Each row has a name. After each piece below comes the name of the row it's from, unless a question asks for something else. Each question is about the rows just above it. Places in a row count from 0.

[147  95 128  76 133  70] -> J_853
[ 94 133 123 149 138  93] -> J_691
[ 94 133 123 114  79  53] -> J_757
[148 133 123 149 138  57] -> J_790
[132 134 125 131 117 122] -> J_881
[70] is at row and place
J_853, 5
Row and place of [125] in the named rows:
J_881, 2
Row and place of [128] in the named rows:
J_853, 2
Row and place of [79] in the named rows:
J_757, 4
[122] is at row and place
J_881, 5
Put [ 53  79 114 123 133  94] back in order: which row is it?
J_757

[82 67 68 57] : J_955
[138  58  82  67] : J_765
[139 140  68  67] : J_587
[138] is at row and place
J_765, 0
Put [140  68  67 139] back in order: which row is it?
J_587
Where in the named rows is [58]?
J_765, 1
Which row holds these entries in another order? [ 67  82  58 138]
J_765
asked: [139 140  68  67]
J_587

[121 149 133 110 109 132 113 121 118] = J_437
[140 136 106 123  84 140 130 133  78] = J_516
[151  98 122  97 131 147  56 126 118] = J_446
[123 132  78 136 113 140  84 106 140] = J_292
[104 145 149 142 152 112 144 130 145] = J_633
[121  88 125 121 133 112 101 120 131] = J_195
[139 130 121 131 121 135 136 120 108] = J_240
[106 140  78 136 123 140 133  84 130] = J_463
[120 125 112 131 101 121 121 132  88] = J_882
[ 78  84 106 113 123 132 136 140 140] is which row reordered?
J_292
Put [140 106 113  78 123 136  84 140 132] back in order: which row is it?
J_292
[132  88 120 125 112 131 101 121 121] is which row reordered?
J_882
[151  98 122  97 131 147  56 126 118] is in which row?
J_446
[145 130 144 112 152 142 149 145 104] is which row reordered?
J_633
Put [ 88 101 112 120 121 121 125 131 132] back in order: which row is it?
J_882

[122 133 123 113 138 132 136 117 125 120 132 128 147 145 119 158 121 128
 120 121 114 125 115 109 124 121 122] : J_667
[132 130 140 134 130 143 137 119 128 151 114 122 148 127  89 125 134 151
 139 101 158 121 118 122 145 154 136] : J_99
[123 114 121 113 132 121 122 132 122 125 133 136 124 121 158 120 115 117
 119 147 128 124 138 145 109 120 128] : J_384
[130 136 127 136 123 126 128 129 131 118 133 125 121 134 126 136 135 124
 128 129 113 134 132 118 133 120 123] : J_699
[130 136 127 136 123 126 128 129 131 110 133 125 121 137 126 136 135 124
 128 129 113 122 125 118 133 120 123] : J_370
[130 136 127 136 123 126 128 129 131 118 133 125 121 134 126 136 135 124
 128 129 113 134 125 118 133 120 123] : J_734
[130 136 127 136 123 126 128 129 131 118 133 125 121 134 126 136 135 124
 128 129 113 134 125 118 133 120 123] is in which row?
J_734
[123 114 121 113 132 121 122 132 122 125 133 136 124 121 158 120 115 117
 119 147 128 124 138 145 109 120 128] is in which row?
J_384
Put [121 158 120 125 145 115 128 138 121 113 109 119 147 132 117 122 132 136
 133 123 121 124 122 128 120 124 114] back in order: which row is it?
J_384

[118 139 128 188 100 165 122 117 103 124 127 159] = J_266
[117 188 128 159 165 128 124 103 122 139 118 100] = J_490
[122 120 134 176 100 153 108 112 123 135 145 187] = J_449
Which row holds these entries in another order? [100 103 117 118 122 124 128 128 139 159 165 188]
J_490
[159 127 124 103 117 122 165 100 188 128 139 118] is which row reordered?
J_266

[145 136 135  77] = J_12
[114 136 135 115] = J_204
[ 57 152 136 144] = J_800
Row and place of [115] in the named rows:
J_204, 3
[ 57 136 144 152] is which row reordered?
J_800
Where in the named rows is [145]?
J_12, 0
Which row holds these entries in another order? [135 115 114 136]
J_204

[129 127 130 116 121 117 131 118 136 135 129 135 136 127 118 121 133 116
 123 119 118 119 131 113 121 132 135 117 121 135 119 123 130 116 123 126
 119 119 134 128 125 129 117 127 123 120 122 133] : J_486
[159 156 155  64  96  74 159  84 185 185 176 185 185 112  76 104 184  64
 124  80  84  82 174  65 110 172 184  77 108 185  90 106 136  64  78 149
  79  88 181 110 117 157  78 142 104  68  79 184] : J_144
[ 90  88 111 172  85  90  94 115 176 115  77  87  94  78 133 156  78  89
 164 153 113 175 111 102 154  80 112  90 147 151 175  98 155 125 174 175
 175 167 119 100  89 168 175 142 176  79  87 112] : J_836
[154 151 153  78 102  85 156  94 175 176 168 176 175 115  87 111 175  78
 125  90  94  91 167  79 115 164 174  88 112 175 100 113 133  77  87 147
  90  98 172  81 119 155  89 142 111  80  89 175] : J_972
[114 113 130 129 118 123 129 133 121 121 116 121 120 117 123 133 120 129
 114 122 132 121 124 127 116 114 118 132 116 120 133 134 115 128 124 128
 122 133 117 118 115 129 122 131 134 127 123 120] : J_415
[120 120 126 126 122 124 125 127 123 123 121 123 123 124 124 127 122 126
 121 124 126 124 124 125 120 120 122 127 122 123 127 127 122 126 126 125
 123 127 122 123 121 125 123 126 127 125 125 122] : J_18
[158 157 161  63  92  71 165  88 187 188 179 188 187 107  72 110 187  63
 122  76  88  79 179  66 107 172 185  80 105 187  95 111 131  62  72 156
  74  93 183 103 113 164  74 149 109  65  74 187] : J_197
[155 155 161  63  90  70 164  89 186 187 178 186 186 105  71 110 186  63
 120  74  88  78 178  66 103 169 183  80 103 185  96 112 128  63  71 156
  72  94 181 100 111 164  72 149 110  62  72 186] : J_181
[122 122 124 120 120 120 124 121 126 125 123 125 125 122 120 122 124 120
 120 120 121 120 123 119 119 123 125 120 120 125 121 123 122 120 122 122
 120 121 124 122 121 124 119 123 122 120 121 124] : J_79
[125 123 126 123 124 123 126 123 127 126 122 126 127 128 123 124 125 123
 124 124 123 123 126 122 125 126 127 123 124 127 123 125 127 123 126 124
 125 123 126 127 125 125 123 125 125 126 125 124] : J_696
[151 154  64 152 184 176  64 103  96  93 126  94  99 179 177  82 100 149
 177 179 103 183  74 152 175 136 110 113 183 101  95  80 172 159 178  65
 174  97 120 182 181  64 175  65  82 150 178  97] : J_555
[175  89  80 111 142  89 155 119  81 172  98  90 147  87  77 133 113 100
 175 112  88 174 164 115  79 167  91  94  90 125  78 175 111  87 115 175
 176 168 176 175  94 156  85 102  78 153 151 154] is which row reordered?
J_972
asked: [129 127 130 116 121 117 131 118 136 135 129 135 136 127 118 121 133 116
 123 119 118 119 131 113 121 132 135 117 121 135 119 123 130 116 123 126
 119 119 134 128 125 129 117 127 123 120 122 133]
J_486

[138 133 104  63 159 122 152 148 129 102 137  60 144 159 155 142 119 145
 138 121 122  79  81 118 108] = J_761
[120  88  99  92 159 138 176 155 121 148 122 144 133 102  95 119 116 104
 122 137 138  68 106 152 121] = J_428
[137 122 106 148 129 133 142 120 120 119 126  60 159 155 104 122 129  88
  95  92 152 102 190 114 118] = J_282
[120  88 142  92 129 159  60 155 126 148 122 114 133 102  95 119 129 104
 122 137 120 118 106 152 121] = J_106
[ 79 108 142 138 159 159  60 155 145 148 122 144 133 102  81 119 129 104
 122 137 138 118  63 152 121] = J_383
Put [ 99 122  92 116 121 121 138 152  68 106 137 120 102 176  95 122  88 133
 144 148 119 104 138 159 155] back in order: which row is it?
J_428
Where do [138 133 104  63 159 122 152 148 129 102 137  60 144 159 155 142 119 145
 138 121 122  79  81 118 108] appear?
J_761
Put [129 137 155 120 114  92  60 142 106 159 126 148  95 119 190 102 129 104
 133  88 122 120 118 122 152] back in order: which row is it?
J_282
Which row holds [120  88 142  92 129 159  60 155 126 148 122 114 133 102  95 119 129 104
 122 137 120 118 106 152 121]?
J_106
Which row holds these entries in another order? [121 152 106 118 120 137 122 104 129 119  95 102 133 114 122 148 126 155
  60 159 129  92 142  88 120]
J_106
[ 68  88  92  95  99 102 104 106 116 119 120 121 121 122 122 133 137 138
 138 144 148 152 155 159 176] is which row reordered?
J_428

[124 145 138 133 122 154  99 176 131  87 115 116 135 132 135 133 131 129
 123 126 136 128 139 122 125 139 123 136 103 137 117 148 122 144 141 129
 141 123 137  79 145 156] -> J_502
[124 145 138 133 122 154  99 176 131  87 115 116 135 132 135 133 131 129
 123 126 136 128 139 122 125 139 123 136 103 137 117 148 122 144 141 129
 141 123 137 118 145 156] -> J_935
[122 155 132 126 145 123 103 137 131 145  99  87 129 141 156 138 139 118
 136 135 176 135 115 122 133 131 128 136 123 116 117 133 144 137 122 129
 139 148 124 125 141 123] -> J_615
[131 131 115 123 135 129 136 124 129 132 145 137 137 123 103 122 148 133
 139 141 139 122 156 124 126 135 145 122 141 128 136 133 176  99 138 154
  87 116 118 144 125 117] -> J_454
Put [115 145  87 131 123 139 138 103 156 155 137 128 133 132 123 117 118 124
 122 131 135 123 141 137 129 135 116 125 122 148 129 126 144  99 136 139
 141 136 122 133 145 176] back in order: which row is it?
J_615
Which row holds these entries in another order? [145 156 124 145 138 133 122 154  99 176 131  87 115 116 135 132 135 133
 131 129 123 126 136 128 139 122 125 139 123 136 103 137 117 148 122 144
 141 129 141 123 137 118]
J_935
[156 145 118 137 123 141 129 141 144 122 148 117 137 103 136 123 139 125
 122 139 128 136 126 123 129 131 133 135 132 135 116 115  87 131 176  99
 154 122 133 138 145 124] is which row reordered?
J_935

[186 112 132 125]  J_837
[112 150 138  75]  J_466
[104 147 121 111]  J_504
[112 125 185 132]  J_3
[132 125 111 185]  J_392
[111 185 132 125] is which row reordered?
J_392
Which row holds these entries in another order? [132 185 125 112]
J_3
Where in the named rows is [147]?
J_504, 1
Put [185 132 125 111] back in order: which row is it?
J_392

[142 114 146 152 164 122 140  97 142  97 131 126 148 135 114 123  99 116
 138 120 130 144 123 113 122 129 115 165 124 125 118 139 141 141 130 155
 134  89 102 118 123 139 118 135 102 140 127 118 136 141  96 133 121 130
 142 117] : J_225
[122 155 148  89 141 130 117  97 123 142 133 140 140 125 129 130 138 141
 120 121 144 126 130 118 165 145 139 100 123 134 118 146 142  97 127 164
 130  96 124 141 118 114 135 136 135 113 131 115 102 102 122 118 142 116
 152 114] : J_239
[128 142 122 126 106 127 126 116 112 114 111 149  97 108 143 128 101 116
 113 116 175 155 131 108 145 104 148 117 142 137 129 136 117 138 120 131
 136  88 125 130 120 119 130 149  97 114 111 102 116 145 122  90 142 106
  85 122] : J_623
[152 142 122 123 135 141 102 113 131 118 134 125 155 136 129 148 130 130
 126 118 140  89 130 140 118 124 114 120  96 141 123 140 102 130 122 100
 123 127 121 133 144 142 118 135 115 117 138 165  97 146 164  97 116 139
 142 114] : J_138
The row with [152 142 122 123 135 141 102 113 131 118 134 125 155 136 129 148 130 130
 126 118 140  89 130 140 118 124 114 120  96 141 123 140 102 130 122 100
 123 127 121 133 144 142 118 135 115 117 138 165  97 146 164  97 116 139
 142 114] is
J_138
Which row holds these entries in another order? [130 142 117 142 114 146 152 164 122 140  97 142  97 131 126 148 135 114
 123  99 116 138 120 130 144 123 113 122 129 115 165 124 125 118 139 141
 141 130 155 134  89 102 118 123 139 118 135 102 140 127 118 136 141  96
 133 121]
J_225
[122 155 148  89 141 130 117  97 123 142 133 140 140 125 129 130 138 141
 120 121 144 126 130 118 165 145 139 100 123 134 118 146 142  97 127 164
 130  96 124 141 118 114 135 136 135 113 131 115 102 102 122 118 142 116
 152 114] is in which row?
J_239
Which row holds these entries in another order? [114 152 116 142 118 122 102 102 115 131 113 135 136 135 114 118 141 124
  96 130 164 127  97 142 146 118 134 123 100 139 145 165 118 130 126 144
 121 120 141 138 130 129 125 140 140 133 142 123  97 117 130 141  89 148
 155 122]
J_239
[88] is at row and place
J_623, 37

[131 130 115 116 139 135 149 132 155 116 153 122]  J_888
[138 153 148 147 115 146  85 148  77 150  72 139]  J_166
[117 135 122 132 116 155 139 115 153 149 132 116]  J_739
Put [132 153 122 130 139 115 149 155 116 131 135 116] back in order: which row is it?
J_888
Where in the named rows is [85]?
J_166, 6
Row and place of [77] in the named rows:
J_166, 8
Where in the named rows is [146]?
J_166, 5
asked: [131 130 115 116 139 135 149 132 155 116 153 122]
J_888
[72] is at row and place
J_166, 10

[124 156 115 112  62  97  66 163  96 103 116  86 106] : J_767
[127 135 119 110  57 156  60 137 141  98 143  84 137] : J_838
[123 153 114 114  97  61 100 161  78 115  95 106  93] : J_276
[122 118 125 138 187  87 185 115  91 143 106 157  97] : J_252
[123 156 120 120  77  97  81 162  87 108 117 130  97] : J_172
[128  92 125 126 147 184 145  83 168 125 151 134 152] : J_559
[126  91 124 133 179 159 175  80 152 135 138 149 141] : J_612
[127 139 117 108  53 146  56 142 135  98 137  82 132] : J_257
[127 135 119 110  57 156  60  86 133 142 128 160 127] : J_89
[124  94 129 142 190 154 186  84 137 141 138 158 128] : J_85
[124 175 135 152 159 137 149 126  91 141 179 133  80] : J_245
[121 143 123 134 145  71 145 145  69 132 102 134  83] : J_220
Row and place of [112] in the named rows:
J_767, 3
[129] is at row and place
J_85, 2
[159 175  80 152 135 138 149 141 126  91 124 133 179] is which row reordered?
J_612

[ 89 160 138 170 129 152 131 106 144 116 121  96 157 137 144 139  98]  J_600
[149 130 133 148 174  92 118 119 128 130 161 126 113 140 155 139 143]  J_134
[ 92 117 117 126  91 175 140 138 125 123 126 131 145 109 110 123 110]  J_275
[ 92 139 131 161 126 174 128 113 148 118 140 149 155 133 143 119 130]  J_798
[149 130 133 148 174  92 118 119 128 130 138 126 113 140 155 139 143]  J_599
[ 91  92 109 110 110 117 117 123 123 125 126 126 131 138 140 145 175] is which row reordered?
J_275
Where in the named rows is [89]?
J_600, 0
Put [143 139 155 140 113 126 161 130 128 119 118  92 174 148 133 130 149] back in order: which row is it?
J_134
Which row holds these entries in another order? [160 116  89  96 152 144 129 138 144 137 106  98 139 170 157 131 121]
J_600

